M =
[[106 109 114 116 118 119 120 118 117 115 113 112]
 [113 115 116 117 117 118 119 122 124 128 132 135]]
Rows and columns are counted from 1.
row 1 col 1 = 106
row 1 col 7 = 120
row 2 col 8 = 122
row 2 col 10 = 128
row 2 col 11 = 132
row 2 col 1 = 113
row 1 col 6 = 119
row 2 col 12 = 135
row 2 col 9 = 124

A =
[[130 128 128 125 128 132 127 128 126 131 128 129 128 126 132]
 [143 143 128 132 132 139 133 136 124 120 123 109 132 127 130]
 [128 126 129 129 128 131 133 128 126 127 128 128 128 127 130]
 [134 133 125 131 128 132 126 128 126 129 128 118 126 126 132]
 [140 130 128 132 122 132 134 124 122 122 128 119 128 126 135]
 [126 136 117 132 128 130 139 128 126 116 122 132 121 117 116]
 [142 132 125 139 103 150 137 124 130 107 130 106 121 117 131]
 [123 132 128 130 131 135 133 134 123 124 128 127 128 125 125]
 [134 133 131 132 128 134 137 129 127 120 128 130 129 127 126]
 [130 128 125 132 123 128 131 126 131 120 132 134 123 126 130]
 [132 132 129 132 128 133 129 128 130 125 131 123 125 126 130]
 [130 128 128 132 128 132 133 135 124 124 128 127 129 126 130]
 [118 131 130 132 135 149 157 132 126 124 122 121 128 121 125]
 [130 132 128 130 128 127 129 132 126 127 128 128 128 130 130]]
Rows and columns are counted from 1.
(1, 1) -> 130
(14, 9) -> 126
(6, 2) -> 136
(4, 4) -> 131
(9, 3) -> 131
(8, 3) -> 128
(9, 10) -> 120
(13, 11) -> 122
(7, 14) -> 117
(9, 15) -> 126
(12, 9) -> 124
(7, 3) -> 125
(11, 2) -> 132
(12, 12) -> 127
(4, 6) -> 132
(14, 3) -> 128
(5, 5) -> 122
(3, 14) -> 127
(8, 9) -> 123
(1, 4) -> 125
(8, 5) -> 131
(1, 7) -> 127
(13, 3) -> 130
(5, 6) -> 132
(7, 15) -> 131
(6, 14) -> 117
(2, 11) -> 123
(9, 5) -> 128
(14, 10) -> 127
(10, 14) -> 126
(2, 6) -> 139
(12, 2) -> 128
(4, 11) -> 128
(8, 12) -> 127
(2, 9) -> 124

data =
[[143 125 155 119 124 129 125 141 135 136 119 147 122 146 120]
 [130 123 125 125 129 130 126 132 127 131 127 127 125 131 123]
 [126 125 118 129 129 123 132 122 125 124 131 123 126 122 131]
 [131 125 139 124 125 122 125 126 123 124 127 129 125 130 121]
 [128 122 149 121 129 134 126 134 133 117 119 148 122 129 126]
 [128 127 138 123 126 130 127 127 131 119 125 138 126 129 127]
 [136 134 147 121 125 121 127 132 121 143 133 126 125 137 124]]
Indices start at 1.
(1, 1) => 143
(2, 11) => 127
(6, 13) => 126
(7, 4) => 121
(4, 2) => 125
(1, 7) => 125
(3, 11) => 131
(5, 10) => 117
(2, 9) => 127
(6, 3) => 138
(4, 9) => 123
(1, 14) => 146
(4, 4) => 124
(7, 7) => 127
(4, 13) => 125
(3, 3) => 118
(4, 11) => 127
(4, 8) => 126
(2, 4) => 125
(7, 13) => 125
(3, 4) => 129
(7, 5) => 125
(5, 4) => 121
(2, 7) => 126
(6, 9) => 131
(3, 12) => 123
(2, 8) => 132
(1, 12) => 147
(5, 1) => 128
(3, 6) => 123
(2, 10) => 131
(2, 6) => 130
(1, 4) => 119
(7, 9) => 121
(5, 3) => 149

arr =
120,119,123,116,135,149
124,123,150,127,128,131
129,125,121,111,127,145
122,137,140,123,118,131
134,124,145,147,118,145
122,137,158,127,134,136
106,124,127,127,135,151
100,115,142,140,146,138
124,111,127,127,116,145
127,115,117,113,142,146
112,137,127,126,118,137
129,130,123,122,133,156
113,113,139,126,125,153
122,117,149,122,117,150
105,102,134,146,124,127
117,126,130,126,123,147
Rows and columns are counted from 1.
row 1 col 1	120
row 10 col 5	142
row 6 col 2	137
row 8 col 6	138
row 14 col 4	122
row 3 col 1	129
row 15 col 4	146
row 15 col 6	127
row 8 col 4	140
row 13 col 3	139
row 16 col 3	130
row 14 col 5	117
row 13 col 6	153
row 13 col 4	126
row 16 col 5	123
row 15 col 5	124
row 14 col 6	150
row 9 col 4	127
row 7 col 5	135
row 14 col 2	117
row 3 col 2	125
row 16 col 4	126
row 3 col 4	111
row 3 col 6	145
row 10 col 6	146
row 9 col 1	124
row 13 col 2	113
row 2 col 3	150
row 4 col 5	118
row 9 col 6	145

X =
[[143 138 132 117 135 143]
 [118 120 140 128 116 108]
 [118 119 142 126 115 106]
 [131 129 148 118 120 119]
 [121 122 140 127 118 111]
 [116 119 130 135 119 111]
 [110 112 118 137 122 109]
 [137 138 116 132 140 149]
 [139 139 119 129 139 150]]
Indices start at 1.
row 1 col 1 => 143
row 2 col 2 => 120
row 1 col 2 => 138
row 4 col 5 => 120
row 6 col 3 => 130
row 6 col 6 => 111
row 5 col 1 => 121
row 5 col 2 => 122
row 3 col 5 => 115
row 8 col 6 => 149
row 4 col 1 => 131
row 3 col 3 => 142
row 6 col 4 => 135
row 7 col 4 => 137
row 2 col 4 => 128
row 6 col 5 => 119
row 1 col 5 => 135

m =
108  156  103  110  101  153  103
109  103  114  111  136  153  132
155  105  103  101  102  154  104
102  102  143  138  153  149  156
Rows and columns are counted from 1.
(1, 1) => 108
(1, 6) => 153
(4, 3) => 143
(2, 5) => 136
(2, 7) => 132
(2, 6) => 153
(3, 7) => 104
(3, 4) => 101
(3, 6) => 154

x =
[[144 120 122 102 106 121 114 132]
 [125 112 104 137 120 128 124 115]
 [139 124 148 123 136 140 143 132]
 [141 135 145 139 138 136 142 132]
 [131 137 118 118 126 138 153 126]
 [124 113 148 142 134 135 141 135]]
Indices start at 1.
(1, 1) => 144
(4, 2) => 135
(2, 5) => 120
(4, 1) => 141
(6, 4) => 142
(1, 4) => 102
(3, 7) => 143
(6, 8) => 135
(4, 4) => 139
(6, 1) => 124
(6, 7) => 141
(4, 7) => 142
(2, 7) => 124
(6, 2) => 113
(6, 5) => 134
(1, 5) => 106

grid =
[[128 126 135 130 134 115]
 [124 127 139 131 117 121]
 [130 121 125 133 127 126]
 [126 125 125 113 123 136]
 [130 134 128 117 134 131]
 [131 123 125 130 134 117]
 [128 132 131 132 126 138]
 [127 125 124 127 133 131]
 [131 123 139 131 120 145]
 [127 124 108 126 134 139]
 [130 129 120 139 118 129]
 [126 123 124 114 114 125]
 [129 122 119 130 126 107]]
Rows and columns are counted from 1.
row 1 col 1 = 128
row 12 col 2 = 123
row 1 col 4 = 130
row 3 col 3 = 125
row 1 col 5 = 134
row 2 col 6 = 121
row 4 col 6 = 136
row 10 col 3 = 108
row 11 col 1 = 130
row 5 col 3 = 128
row 2 col 5 = 117
row 12 col 3 = 124
row 1 col 2 = 126
row 1 col 6 = 115
row 5 col 1 = 130
row 10 col 6 = 139
row 9 col 1 = 131
row 3 col 6 = 126
row 7 col 2 = 132
row 7 col 5 = 126
row 7 col 4 = 132
row 3 col 5 = 127
row 13 col 1 = 129
row 4 col 4 = 113
